In the data rows, 128 means zero.
Some points:
[127 106 137 108 126 121 116 118  97 184 122 124 135 109 136 112 114 183
 125 138 127 255 112 129 120 115 106 136 139 113 112 122 131 137 143 103
 125 133 134 115 150 115 109 115 134 100 122 109]
[110 123 105 121  97  85 143 130 115  85  85 120 109 132 129  99 101  91
 116 143 114 121 127 130 114 176 124 130 162  73 109  95 122 135  83  93
 121 132 111 182 125  92 110 189 160 115 124  90]
[199 126  99 140 112 173 131 163 138 164  78 107 147 155 127 120 158 123
 182 149 133 101 118  96 182 109 169 173 114 131 155  99 138 132 139  71
 127 187 136 126 193 168  53 136 116 168 123 127]
[110 160 144 134 124 103 115 179 155 130 144 131 177 134 131 110 161 139
 159 162 100 132 160 150 114 133 134 152 119 106 255  94 111 119 117 160
 134 133 143 120 141 113 153 131 120 144 155 122]
[151 105  80 104 118  84  88 110 118 107 100 111 129  69 109 141 126 121
  83 107 126 113  69 115 112 119 136 103 135 113 133  91 125  69  89 102
 190 103 173  98 104 148 133 109 169  86  83  94]
[117 117 130 138 109 155 125 121 255 108 114 139 140 117 126 140 136 146
 167 255 134 116 130 134 123 138 141 255 133 163 128 119 125 119 112 142
 130 123 137 121 102 112 120 103 114 140 122 122]
[114 116 119 139 139 162  96 125 143 134 124 106 102 163 109 117 101 138
 130 149 109 110 129  87 108 126 133 124 131 110 134 110 255 118 103 168
 117 117 186 134 136 126 135 109 109 155 107 136]
[102 115 122  99 126 124 255 104 124 118 120 130 116 110 120 116 135 255
 111 107 123 129 112 118 117 117 133 105 112 120 103  98 122 140 129 124
 119 110 130 100 122 123 128 131 118 120 156 135]
[ 98 128 100 178 181 103 135 108 209 169 179 106  71  88 103 114 133 124
 102  79 161 155 123 129 149 109 107  95 121 117 133 129 122 126 165  94
 125 133 112 123 125 122 113 147 113 118 129 125]
[115 117  90 169  94 105 113  96  99 147 121 110 134 107 159 101  91 157
  95 119 118 116 144 162 109 150 117 120 166 128 136 141 126 142 113 122
 152 119 125 255 118 154 117 110 199 137  99 128]
[121 130 112 148 130 120 139 114 121 135 127 255  97 135 145 125 136 159
 123 111 132 146 116 113 124 119 103 117 109 144 141 152 131 179 154 126
 126 126 127 118 122 163 101 146 130 102 117 116]
[117 118 111 129 131 123 122 109 131 113 123  96 110 116 120 120 107 122
 255 123 108 120 123 110 122 133 113 115 113 235 117 111 128 131 110 107
 119 102 124 126 120 118 117 125 124  95 113 126]
[130 129 143  97 145 127 111 121 142 122 122 125 107 143 118 114 117 104
  77 130 102 126 117 105 142 113 120 125 152 171 121  79 134 108 153  86
 130 120 105 163 111  93 103  94 255 106 160 138]
[121 182 105 137 151 129 130 180 145 135 118 119 231 117 130 109 179 102
 132 131 129 122 137 162 153 131  93 140 109 123 125  99 133 140 107 191
 116 114 145 148 144 143 184 171 134 150 175 151]
[122 121 110 124 129 126 122 131 121 117 131 106 129 128 255 109 120 142
 108 119 104 111 122 116 131 127 121  89 255 138 115 117 112 100 132  99
 106  97 112 140 124 117 113 115 110 131 111 120]
[107 135 134 123 255  80 168 136 122 103 114 180 153 125 122 164 119 129
 148 109 123 127 110 145 129 127 144 133 110 106  90 189 148 117 137 115
 125 118  94 135 145 123 140 101  95 135 133 103]
[ 84  94 148  80 105 108  76 108 129 129 124 100 125 121 128  89 107 123
  70 125 125  77 149 108  82 101 141 118  87 135 107 146  97 141  80  91
  98 135  96  82 110 144 118 130  83  92 123 135]
[110 103 117 112 126 128 112 121 123 150 121 136 113 111 123 130 119 123
 104  96 126 142 136 109 116 255 120 121 108 122 109  98 103 111 150 133
 115 147 121 142 125 122 110 100 120 109 134 123]
[131 131 118 134 121 131 117 152 137 131 131 112 120 144 123 154 110 122
 142 124 106 119 143  85 143  91 151 122 117 109 112  93  98 104 133 255
 113 123 133 143 123 136 100 108 131 118 130 124]
[124 129 146 156 145 125 183 144  89 130 114 119 130 119  96 127 121 137
  85 157 116  91  79 112 125 112  66  82  94 140 121 119 121 104  98 114
  96 121  89 108  91 107  99 114  87  88 145 102]
[101 121 130 122  85 126 105 100  96  98 131 114  84 110 136 156 139 104
 118 112 136 129  91 115 113 152  75 129  95  99 118 149 114 117 137 122
  90  64  93  77 112 116  74 148 128 177 117 126]
[141 120 112 111  98 127 134 126 133 120 130 120 115 120 130 132 135 120
 143 133 120 128 126 112 104 120 133 107 120 102 122 255 124 110 130 108
 129 123 123 132 132 123 137 111 126 112 254 112]
[117 119 109 110 255 162 127 119  90 127 117 134 111 107 108 115  91 155
 114 138 106 109 152 123 150 110 129 129 120  98 149 202  78 143 116  86
 102 111 144 109  98 101 105 133 131 128 140 133]
[153  97 124 142 126 106 111 147 124 128 108 147 130 137 129 123 116 113
 139 167 123 135 123 153 127 117 151 146 107 129 137 108 137 105 126 162
 139 104 100 131 131 135 130 136  93 114 132 255]
[138 124 117 109 119 149 154  93 143 115 125 122 255 137 126 130 137 101
 105 142 141 141 163 150 144 129 119 137 135 166 206 156 157 124 119 255
 134 150 124 114 127 100  94 131 138 113 107 135]
[138 135 134 109 111 121 171 111 120 255 124 180 107 124 155 140 107 104
 127 126 129 193 145 131 103 152 135 111 144 123 109 123 112  99 120 123
 126  86 129 122 108 120 134 140 150 142 118 114]
[109 116 123 172 127 138 128 116 143 116 124 121  98 255 136 101 139 109
 148 139 143 107 111 145 119 125 127 161 124 123 103 140 147 122 118 156
 135 166 255  96 145  92 115 130 138 119 103 132]
[ 77 121 124 105 104 149 123 163 136 140 105 133 128 107 113  89 134 120
 141  91 128 150  89  85 106  98 118 122 181  76 106  99 126 140 116 109
 176 147  78 148  86  90 110 116 130 125 103 107]
[131 144 103 134 125 132 110 118  98 119 119 121 122 142 153 120  95 120
 121 112 117 135 159 136 105 107 106 136 110 119 105  95 119 107 129 101
 255 112  96 130 117 137 109 132 142 128 145 100]
[133 132 151 135 120 121 151 132 111 145 255 142 144 113 150 138 121 144
 111 132 136 121 123 122 127 145 130 153 111 108 102 114 134 108 152  92
 112 139 120 127 124 174 109 160 133  97 113 126]
[255 101 151 168 127 171 120 125 172  97 120 115 131 149 121  99 125 148
 147 108 137 115 136 129  93 138 154 130 109 118 133 112 139 126 128 150
 116 159 123 126 154  99 134 112 126 179  99 112]
[148 130 114 255 123 255 120 118 106  98 126 128 131 133 109 125 126 103
 136 132 102 153 113 137 100 127 255 116 138 158 130  95 138 120 105 139
 117 132 140 113 122 121 138 121 120 133 134 121]
[121 158 241 161 133 124 118 143 120 143 100 123 156  83 150 125 113 141
 142 100 149  90 119 120 134 115 112 151 134 121 144 184 140 131 154 149
 134 149 137 118 113 142 152 118 124 117 148 172]
[149 132 114 119  93 106 131 169 108  82 133 139 104  75 127 121 109 113
 110 142 194 134 185 133 232 124 119 123 108 147 132 120 145 134 128 116
 109 120 152 128 112 106 191 114 112 127 146 122]
[146 110 138 138  96 138 112 110 120 118 130 139 115  90 102 114  94 108
 153 132  96  97 137 138 102  96 144 123 135 150 112  86 116 109  99 119
 111 141 116  86 255  97 133 117 126 152 130 126]
[121 149 127 132 123 135 128 116 118 141 125  97 115 136 152 130 133 133
 121 130 111 118 111 110 255 141 116 151 109 114 116 149 108 154 126 170
 137 139 103  88 117 143 255 131 144 116  98 149]
[124 101 145  79 110 132 118 103 115 150 201 167 145 128  82 115 126 142
 128 125 140 105 116 128 152 162 135  93 165 133 121 115 112 161 209 109
 151  86 163 121 103 115 131 187  95 160 147 120]
[109 102 123 121 125 117 136 133 136 127 127 105 130 134 140 115 146 110
  95 141 150 134 109  79 107 135 138  78 106 140 110 126  99 125 118  92
 213 104 123 240 150 100 129 108 173 126  88 129]
[115 118 114 135 116 121 106 130 109 117 114 115 148 127 108 130 255 118
 130 122 111 117 255 137 105 104 115 122 126 109 123 109 125 115 119 110
  97 103 111 100 116 117 115  99 125 113 102 125]
[140 107 175 141 132  64 131 138 133 138 152 120 138 154 100 158 149 119
  81  79 131 125 106 117 159 138 155 156 152 170 105 193 132 200  82 122
 127  98 103 104 132 174 125 136 114 132 144  99]
[126 135 105 116  96 110 122 100 141 105 111 103 153 168 118  95  83  70
  99 136  86 114 116 130 124  90 139 143  80 111 110  59 142 133 153  83
  80  99 188 104  94 122 128  74  89 115 132  91]
[138 115 131  97 123 138 127  73 108 145 134 125  86 104 182 120 179 101
 110  84  95 134  85 126 122 111 106 166 163 110 130  78 124 112 120 111
 144 143 120 225 126  94 129 118  85  91 142 121]
[105 125 255  97 142 147 149 113 129  94 136 140 111 128 112 125 117 123
 130 138 160 155 137 141 150 122 120 100 140 108 129 144 116 110 122 120
 124 132 147 135 126 255 125 157 143 128 140 122]
[153 133 118 142 133 107 120  84 124 115 131 112 134 139 136 126 139 121
 165 149 116 128 121 114 113 107 155 105 109 131 126 108 154 121 114 140
 128 255 147 106 110 115 117 134 132 255 126 134]
[138 135 118 124 155 132 120 136 128 124 135 130 111 114 128 255 116 104
  83 143 113 129 141 113 107 132  96 119 132 118 133 132 116 255 121 109
 120 133 150 132 133 148 139 127 120 123 175 145]
[128 122 118  96 129 127 127 255 116 116 121 110  96 107 115 131 149 129
 125 132 119 117 130 255 115 128 124 139 134 166 143 152 123 155 129 159
 132 133 131 114 125 123 117 110 120 129 102 148]
[118 132 124 128 125 106 149 137 120 126 133 136 108 127 112 144 121 145
  88 127 122 123 128 106  96 130 144 129 121 148 124 148 129 106 255 118
 109 127 103 127 128 130 158 255 119 108  94 104]
[112 123 145 101  99 143  88 150 153 120 111 139 144 163 131 235 133 146
 125 105 125 110 132 207 178 125 128  78  98 104 128 118 139 142 118  96
 117 126 110 119 114 113 158 125 129 123 129 119]
[127 255 126 104 128 131 105 115 138 118 120 113 129 131  88 115 132 133
 115 152 140 121 114 153 145 128 137 135 141 125 133 161 115 125 118 162
 121 113 112 122 148 121 133 108 102 118 100 143]
[126 135  83 121  96 146 131 131 123  98 107 114 132 161  85 127 108 123
 146  99 109 140 122 100 109 106  90 140 123 185 145 142  96  77 121  95
  93 197 136 133 131 147 141  95 109 187 112 158]
[130 115 155 120 138 131 113 119  90 132 143 127 125 153 132 145 113 128
 145 124 255 114 128 129 110 119 120 134 142 122 129 102 114 130 153 127
 100 120 100 113 127 186 170 137 130 114 149 122]
Along one direction, these points spread out more than along any other. Take the direction at right angles to it along which they spread out most. Go by this last direction. Where along it does each point below lie, from 0 to 99? 50 is the average, and the first point above lies past it. One standard deviation of the points above along it is 16.
[138 124 117 109 119 149 154  93 143 115 125 122 255 137 126 130 137 101
 105 142 141 141 163 150 144 129 119 137 135 166 206 156 157 124 119 255
 134 150 124 114 127 100  94 131 138 113 107 135] 38
[112 123 145 101  99 143  88 150 153 120 111 139 144 163 131 235 133 146
 125 105 125 110 132 207 178 125 128  78  98 104 128 118 139 142 118  96
 117 126 110 119 114 113 158 125 129 123 129 119] 33
[130 115 155 120 138 131 113 119  90 132 143 127 125 153 132 145 113 128
 145 124 255 114 128 129 110 119 120 134 142 122 129 102 114 130 153 127
 100 120 100 113 127 186 170 137 130 114 149 122] 32
[138 115 131  97 123 138 127  73 108 145 134 125  86 104 182 120 179 101
 110  84  95 134  85 126 122 111 106 166 163 110 130  78 124 112 120 111
 144 143 120 225 126  94 129 118  85  91 142 121] 75
[121 130 112 148 130 120 139 114 121 135 127 255  97 135 145 125 136 159
 123 111 132 146 116 113 124 119 103 117 109 144 141 152 131 179 154 126
 126 126 127 118 122 163 101 146 130 102 117 116] 38
[ 98 128 100 178 181 103 135 108 209 169 179 106  71  88 103 114 133 124
 102  79 161 155 123 129 149 109 107  95 121 117 133 129 122 126 165  94
 125 133 112 123 125 122 113 147 113 118 129 125] 46
[121 158 241 161 133 124 118 143 120 143 100 123 156  83 150 125 113 141
 142 100 149  90 119 120 134 115 112 151 134 121 144 184 140 131 154 149
 134 149 137 118 113 142 152 118 124 117 148 172] 24
[110 103 117 112 126 128 112 121 123 150 121 136 113 111 123 130 119 123
 104  96 126 142 136 109 116 255 120 121 108 122 109  98 103 111 150 133
 115 147 121 142 125 122 110 100 120 109 134 123] 58
[ 84  94 148  80 105 108  76 108 129 129 124 100 125 121 128  89 107 123
  70 125 125  77 149 108  82 101 141 118  87 135 107 146  97 141  80  91
  98 135  96  82 110 144 118 130  83  92 123 135] 50
[117 118 111 129 131 123 122 109 131 113 123  96 110 116 120 120 107 122
 255 123 108 120 123 110 122 133 113 115 113 235 117 111 128 131 110 107
 119 102 124 126 120 118 117 125 124  95 113 126] 61
[126 135 105 116  96 110 122 100 141 105 111 103 153 168 118  95  83  70
  99 136  86 114 116 130 124  90 139 143  80 111 110  59 142 133 153  83
  80  99 188 104  94 122 128  74  89 115 132  91] 67
[199 126  99 140 112 173 131 163 138 164  78 107 147 155 127 120 158 123
 182 149 133 101 118  96 182 109 169 173 114 131 155  99 138 132 139  71
 127 187 136 126 193 168  53 136 116 168 123 127] 62
